In the data rows, zero lies at 4.5, halfway between 4 and 5.
Here are some points, one per row:
[8 1 3 3 2 3 6 7 2 4 3 6 7 3 3 4 2 2 7 3 4 7 3 5 5 7 6 4 7 3 3 6 4 3 3 6 7 2 4 5 7 5 4 5 4 4 2 6]
[8 4 3 7 6 4 6 7 6 3 6 5 3 4 2 3 6 3 5 6 5 6 5 1 5 3 2 7 3 7 3 6 8 3 2 6 2 6 5 4 7 8 8 5 7 7 3 5]
[4 7 3 3 2 3 3 5 6 4 6 5 1 3 0 8 7 3 7 6 6 4 2 1 3 6 2 6 4 3 7 6 8 6 5 9 1 5 8 6 2 8 7 6 5 7 5 5]
[4 7 6 7 6 4 6 3 6 7 7 5 3 3 4 4 5 6 3 6 5 5 8 5 6 3 3 6 4 3 3 6 4 3 4 4 3 6 4 2 4 8 7 4 3 7 7 5]
[3 3 3 7 6 5 6 6 6 4 7 6 5 3 4 5 3 2 5 3 5 5 4 5 5 7 6 4 3 7 3 6 3 3 4 5 5 6 5 4 5 5 4 7 6 3 4 5]
[4 4 6 3 6 6 6 4 2 7 3 6 6 7 6 2 4 6 3 3 3 5 8 5 5 3 6 4 3 3 4 6 4 3 5 4 5 2 1 1 4 4 7 3 2 3 8 1]
[4 7 6 3 6 6 3 4 6 4 3 2 6 3 6 7 4 3 7 6 3 5 4 5 4 6 6 3 4 3 7 2 4 6 3 2 3 2 6 6 6 4 5 7 4 3 4 5]
[4 4 6 7 6 5 6 5 6 7 6 6 6 3 5 3 5 6 3 3 4 4 7 5 4 3 2 5 8 3 4 6 4 3 5 3 5 6 3 2 5 6 6 3 2 3 6 6]
[3 2 6 7 6 4 3 6 6 4 3 6 4 3 4 5 4 3 4 6 6 7 4 5 5 7 6 5 3 7 3 6 4 7 4 3 5 6 5 4 6 4 4 7 5 3 3 5]
[4 3 3 3 2 3 3 3 2 8 6 1 3 7 6 6 9 6 0 3 6 4 3 5 5 7 6 4 7 3 3 6 8 3 4 7 5 6 7 6 3 4 2 4 5 7 3 5]
[3 3 3 3 2 5 6 5 3 3 3 2 7 7 8 3 2 6 6 7 2 6 4 5 3 7 6 1 7 3 3 3 4 7 7 4 7 3 3 4 7 3 4 5 3 4 7 1]
[4 9 6 3 6 9 3 0 6 4 6 6 2 3 1 9 5 3 4 3 1 1 2 1 2 6 2 6 4 3 7 6 8 6 6 6 5 6 7 8 2 4 3 5 5 7 4 5]
[4 5 6 3 6 5 3 8 6 4 6 6 3 3 5 4 4 3 6 6 4 4 5 6 4 6 6 3 4 7 3 6 8 6 1 7 4 6 6 5 5 6 6 6 5 3 4 5]
[4 6 6 3 6 7 3 3 6 3 3 2 4 7 4 7 4 2 8 6 3 1 5 5 4 6 6 4 4 3 7 2 4 3 5 5 5 6 4 4 2 3 4 3 5 3 8 5]
[4 6 6 3 6 6 6 2 6 3 3 2 7 7 6 5 3 6 3 3 3 3 3 5 4 6 6 3 3 3 3 2 4 3 7 5 7 2 4 7 4 2 6 5 3 3 5 1]
[8 1 3 7 6 6 6 4 3 3 3 2 7 3 5 2 2 6 4 3 1 5 5 5 3 3 6 1 7 7 4 2 4 3 4 1 7 2 3 4 7 2 4 6 4 4 4 1]
[4 5 3 3 2 5 6 4 6 3 3 6 4 3 4 4 5 6 5 3 6 4 5 5 6 3 6 7 7 3 3 6 4 3 6 4 4 2 4 3 4 4 5 4 5 3 4 5]
[4 5 3 7 6 4 2 6 6 7 6 5 4 3 5 3 5 6 4 3 5 5 5 5 6 3 2 6 3 3 4 6 4 3 5 3 3 6 4 2 4 7 7 4 3 7 6 5]
[4 4 3 3 6 4 6 5 6 7 7 6 3 7 6 3 7 6 4 7 4 3 6 5 6 3 6 5 7 7 4 2 4 3 2 6 4 6 4 4 5 4 2 1 3 7 1 1]
[4 4 3 3 6 6 6 6 6 7 6 5 3 7 4 6 7 6 2 3 5 4 5 5 4 3 6 5 3 3 3 2 3 3 2 6 4 6 6 6 4 6 3 2 4 7 4 6]
[4 6 6 3 6 2 6 3 6 3 3 6 2 7 4 3 6 6 2 3 4 3 5 5 9 7 6 6 3 7 4 6 4 3 5 5 3 6 5 8 0 4 1 0 7 7 3 5]
[8 5 6 3 6 7 3 2 2 4 3 2 6 3 4 2 2 3 6 6 5 2 5 5 6 3 6 5 3 3 7 6 4 7 7 4 7 6 5 6 5 3 3 6 5 3 2 5]
[8 5 3 7 2 3 3 6 2 4 3 2 3 3 5 4 2 3 4 3 3 8 2 1 2 3 6 2 3 7 7 6 8 6 7 6 6 6 5 5 6 5 4 4 5 3 4 5]
[3 4 3 3 2 6 3 3 6 3 3 6 4 3 2 6 5 3 4 6 9 3 2 6 6 3 2 6 4 4 7 6 3 7 3 4 4 6 7 6 5 5 5 7 6 7 3 5]
[4 4 3 3 6 5 6 4 2 7 3 6 7 7 7 3 4 6 5 3 3 5 6 5 4 3 6 4 3 3 3 2 4 3 5 3 5 6 3 3 5 4 6 3 1 3 6 1]
[4 4 6 3 2 4 6 4 6 4 3 6 5 7 5 5 5 6 6 6 7 3 4 5 6 3 2 5 3 4 7 6 4 3 6 5 3 2 5 5 3 3 4 5 5 3 6 5]
[8 5 6 3 2 5 3 5 2 4 3 6 7 3 4 6 5 3 6 6 7 6 2 1 1 3 6 3 3 3 7 2 3 6 6 4 6 6 5 4 7 6 3 6 6 3 4 5]
[4 5 3 3 2 3 3 5 2 3 7 6 5 7 5 6 5 3 6 3 5 5 5 1 2 6 6 4 4 3 7 6 8 6 5 6 5 6 5 7 4 4 5 4 5 3 7 5]
[8 4 6 7 6 3 3 3 2 4 3 2 4 3 3 5 3 3 5 3 4 7 2 5 2 3 2 5 7 7 3 6 4 6 6 2 5 6 5 3 6 2 1 5 5 3 1 5]
[3 4 6 7 6 5 6 3 2 4 3 2 6 7 6 4 3 6 7 3 2 5 6 5 3 3 2 3 7 7 3 2 4 7 6 2 5 2 3 4 6 3 2 3 5 4 5 6]
[4 3 3 7 2 1 3 7 6 3 6 5 4 3 3 5 6 6 4 6 6 6 4 6 6 3 2 7 3 3 3 6 3 7 6 6 1 6 5 5 4 6 4 6 9 7 5 5]
[4 2 6 3 6 3 6 5 2 3 7 6 6 3 6 4 6 6 1 6 6 4 5 5 8 3 2 6 7 3 4 2 4 3 7 1 2 2 3 4 3 2 4 4 5 3 4 1]
[4 5 6 3 6 4 3 7 6 3 7 6 3 3 6 6 4 6 4 3 5 5 7 5 3 6 6 2 3 7 4 2 3 7 2 4 6 2 4 3 3 4 6 4 3 3 4 5]
[4 5 3 7 2 1 6 5 6 7 3 5 5 3 4 3 5 6 2 6 5 3 7 5 6 3 2 7 3 3 4 6 4 3 0 4 1 2 1 2 5 4 6 3 3 7 5 5]
[4 6 6 4 6 6 2 4 6 3 3 6 3 7 5 4 4 6 5 6 6 2 5 5 5 6 6 3 4 3 3 2 4 3 4 5 5 2 4 5 2 5 5 4 5 3 5 5]
These points spread out most along one direction. Take the direction at right angles to it along which they spread out most. Go by this last direction. Where along it does each point below lie, from 0 to 99? 50 is the average, and the first point above lies past it. One standard deviation of the points above along it is 16.
[4 4 3 3 6 6 6 6 6 7 6 5 3 7 4 6 7 6 2 3 5 4 5 5 4 3 6 5 3 3 3 2 3 3 2 6 4 6 6 6 4 6 3 2 4 7 4 6] 34
[4 2 6 3 6 3 6 5 2 3 7 6 6 3 6 4 6 6 1 6 6 4 5 5 8 3 2 6 7 3 4 2 4 3 7 1 2 2 3 4 3 2 4 4 5 3 4 1] 32
[4 4 6 3 2 4 6 4 6 4 3 6 5 7 5 5 5 6 6 6 7 3 4 5 6 3 2 5 3 4 7 6 4 3 6 5 3 2 5 5 3 3 4 5 5 3 6 5] 46
[4 5 6 3 6 5 3 8 6 4 6 6 3 3 5 4 4 3 6 6 4 4 5 6 4 6 6 3 4 7 3 6 8 6 1 7 4 6 6 5 5 6 6 6 5 3 4 5] 55
[8 1 3 3 2 3 6 7 2 4 3 6 7 3 3 4 2 2 7 3 4 7 3 5 5 7 6 4 7 3 3 6 4 3 3 6 7 2 4 5 7 5 4 5 4 4 2 6] 63
[4 4 6 3 6 6 6 4 2 7 3 6 6 7 6 2 4 6 3 3 3 5 8 5 5 3 6 4 3 3 4 6 4 3 5 4 5 2 1 1 4 4 7 3 2 3 8 1] 31
[8 4 3 7 6 4 6 7 6 3 6 5 3 4 2 3 6 3 5 6 5 6 5 1 5 3 2 7 3 7 3 6 8 3 2 6 2 6 5 4 7 8 8 5 7 7 3 5] 41
[3 4 3 3 2 6 3 3 6 3 3 6 4 3 2 6 5 3 4 6 9 3 2 6 6 3 2 6 4 4 7 6 3 7 3 4 4 6 7 6 5 5 5 7 6 7 3 5] 57
[3 4 6 7 6 5 6 3 2 4 3 2 6 7 6 4 3 6 7 3 2 5 6 5 3 3 2 3 7 7 3 2 4 7 6 2 5 2 3 4 6 3 2 3 5 4 5 6] 55
